0:   56  47  1  -28  -28  -27  -51  -20  -20  -10  11  31
1:   50  47  10  -27  -29  -29  -36  -24  -17  -1  31  41
2:   36  46  16  -20  -59  -39  -37  -40  -42  -6  38  57
3:   43  51  18  -22  -43  -51  -31  -46  -19  -15  39  53
4:   -28  -25  -28  -36  -23  -1  24  -13  -28  -17  30  44
5:   -24  -38  -45  -46  -28  -26  4  18  -3  -2  40  39
6:   -30  -29  -43  -33  -26  -44  -35  -6  39  5  40  55
7:   -23  -35  -43  -35  -50  -31  -41  -25  22  64  89  57
8:   -16  -28  -23  -32  -34  -39  -40  -40  -7  40  73  55
9:   -24  -43  -36  -28  -32  -37  -44  -34  -18  42  89  59
10:   -33  -27  -31  -34  -25  -40  -10  35  37  36  49  47

  -8  4  -4  3  -6  -13  -5  -20  -7  2  19  17 >> 4 1 5
  -15  -22  -13  21  53  53  13  -6  -37  -34  -45  -31 >> 4 5 0
  -5  -29  -23  2  1  15  22  36  46  41  25  -1 >> 10 5 4
  -19  -7  3  -7  3  -18  -18  -28  -18  5  13  -2 >> 4 5 1
  -18  -10  -13  -4  0  -3  -7  -23  -9  17  15  45 >> 4 5 6
  -30  -20  -35  -6  47  72  44  4  -18  -21  -43  -19 >> 4 5 10
  -19  -31  -35  -45  -34  -46  -2  47  105  58  -9  -29 >> 10 6 5
  -28  -29  -52  -27  26  52  21  -11  -9  16  14  -2 >> 4 5 10
  -33  -27  -16  -30  -23  50  36  -28  -32  -15  19  7 >> 4 5 8
  28  16  -1  5  -5  8  7  28  0  -35  -27  -20 >> 0 1 4
  -11  -14  5  27  25  10  29  13  5  19  -1  -17 >> 4 5 10
  -22  -34  -17  -16  26  62  62  9  -8  -29  -48  -30 >> 4 5 10
  -5  -16  -8  -1  15  -2  5  39  51  15  11  18 >> 10 5 6
  -21  -18  -5  18  1  -16  -24  -34  0  -6  -1  -9 >> 4 6 5
  -13  0  -1  7  31  42  49  41  5  -22  -11  -29 >> 4 5 10
  19  -1  -11  -9  -5  4  21  8  -5  -23  -44  -35 >> 4 0 5
  -34  -31  -24  -35  -35  -15  15  73  76  40  3  -23 >> 10 5 6
  -40  -26  -39  -34  8  49  14  -23  -11  -15  14  -6 >> 4 5 6
  -6  6  38  30  13  -4  -40  -41  -46  -37  -48  -35 >> 0 1 4
  -7  6  16  36  34  21  29  6  18  -7  -6  -16 >> 4 5 1
  -9  -10  16  3  8  -12  -16  -32  -12  4  17  9 >> 4 1 0
